Each named move below is a turn or a mirror, shown by a few rows before and after it. Which moves, in which order, take the first row of each later pair to the second? The first pair is answered.
N (before -> after):
206  33  -114  408  71  -39  53  238 -> 298  -44  18  398  66  -190  95  45
175  94  74  196  -179  133  176  87 -> 226  75  103  184  -191  70  197  43
-103  -110  188  801  89  -133  -148  522 -> 84  -247  444  731  117  -414  -80  210
-431  358  211  76  -377  147  236  143 -> -220  214  481  37  -405  -144  303  -189
V (before -> after):
-129  144  32  64  -232  202  165  -202 -> -54  238  28  -41  -225  216  117  -170
-223  -41  -124  -169  2  160  101  -147 -> -170  -18  -135  -191  3  211  97  -152
101  -256  298  -316  -89  -443  -44  67 -> -14  -412  319  -138  -57  -463  20  -31
M (before -> after):
-476  33  186  -25  -79  -293  120  -138 -> -265  218  136  -217  -137  -220  120  -346
111  167  469  223  -175  -171  116  -346 -> -28  36  496  334  -128  -232  117  -196
-28  -178  185  -276  -121  -331  90  -28 -> -18  -172  181  -298  -110  -335  93  -50
P (before -> after):
146  434  505  -208  -4  -252  -206  353 -> -160  339  -283  -583  168  265  -226  222
52  -121  385  -53  -31  -393  -32  129 -> -32  -195  -212  -484  149  -34  -124  39
-323  292  -79  -45  -276  263  325  -277 -> 18  392  407  -11  -317  -152  256  -151
-495  -72  -238  28  26  220  193  16 -> -109  26  445  209  -78  -305  165  149

(2 to 4 moves a pair)
302  -420  -176  31  208  -384  267  -591 -> -265  -442  -501  435  271  -41  113  343 -> V, M, N
228  114  219  -459  51  -117  -159  -247 -> -342  -296  48  -49  79  -39  124  -413 -> P, M, N
-397  -219  -77  -134  126  28  -87  -62 -> -164  -86  298  -8  62  -232  -149  214 -> N, P, N, P
-268  -242  -221  3  157  251  -31  -217 -> 266  204  279  -54  -70  26  -39  -344 -> P, M, V
-647  -475  -132  -25  102  22  6  278 -> -144  -394  -12  -497  205  -210  -256  434 -> P, P, N
210  -112  139  -522  -346  -31  -89  -138 -> 166  -182  251  -400  -377  -76  12  -275 -> P, N, P, P
109  -454  -325  -236  474  -60  -125  302 -> 292  -449  231  100  239  -400  190  -365 -> M, P, N, P
-825  -218  -213  189  -451  60  400  -237 -> -519  -566  235  102  -284  -578  112  376 -> M, P, P, M
-185  169  322  279  -351  -213  58  504 -> 96  577  -194  -325  -320  252  14  55 -> M, N, P
129  -67  -385  246  172  226  -56  -160 -> 245  -207  -306  140  257  12  -221  70 -> P, P, M, P
27  2  -268  -83  139  9  -117  201 -> 36  138  -305  -90  53  141  -39  -13 -> P, P, M, P
-133  -2  -130  -347  -118  78  12  3 -> 97  78  318  -69  -187  -187  30  4 -> P, V, P
30  23  1  288  73  186  -243  175 -> 214  -235  126  147  146  -86  -232  -19 -> P, P, N, M
594  270  -269  258  323  327  -72  -578 -> 828  513  111  162  165  92  -187  -235 -> P, P, V
169  187  -593  -325  244  481  -138  -72 -> 260  218  457  588  28  -119  -62  389 -> P, V, P, M
172  -319  35  -89  245  -207  -47  -191 -> 340  115  62  -131  185  -102  -208  172 -> N, P, P, M
143  485  249  213  -167  34  47  124 -> -34  488  118  161  -198  156  43  255 -> P, P, V, P
-304  -493  -383  -215  81  -85  -72  28 -> -496  -165  46  421  -213  -54  155  12 -> N, M, N, P
-290  -215  -225  -127  -39  -137  317  -98 -> -126  -103  154  117  -74  -351  201  243 -> P, N, P, V
-297  -366  16  -476  -144  -164  138  -75 -> -311  -122  268  -159  -260  -204  28  461 -> P, P, N, P
259  518  158  -187  -330  107  5  94 -> 143  -314  -81  -546  -10  -198  15  -229 -> P, M, N, P
-151  -152  417  193  -41  -210  247  -244 -> 259  239  413  -148  -2  -174  -70  248 -> N, P, M
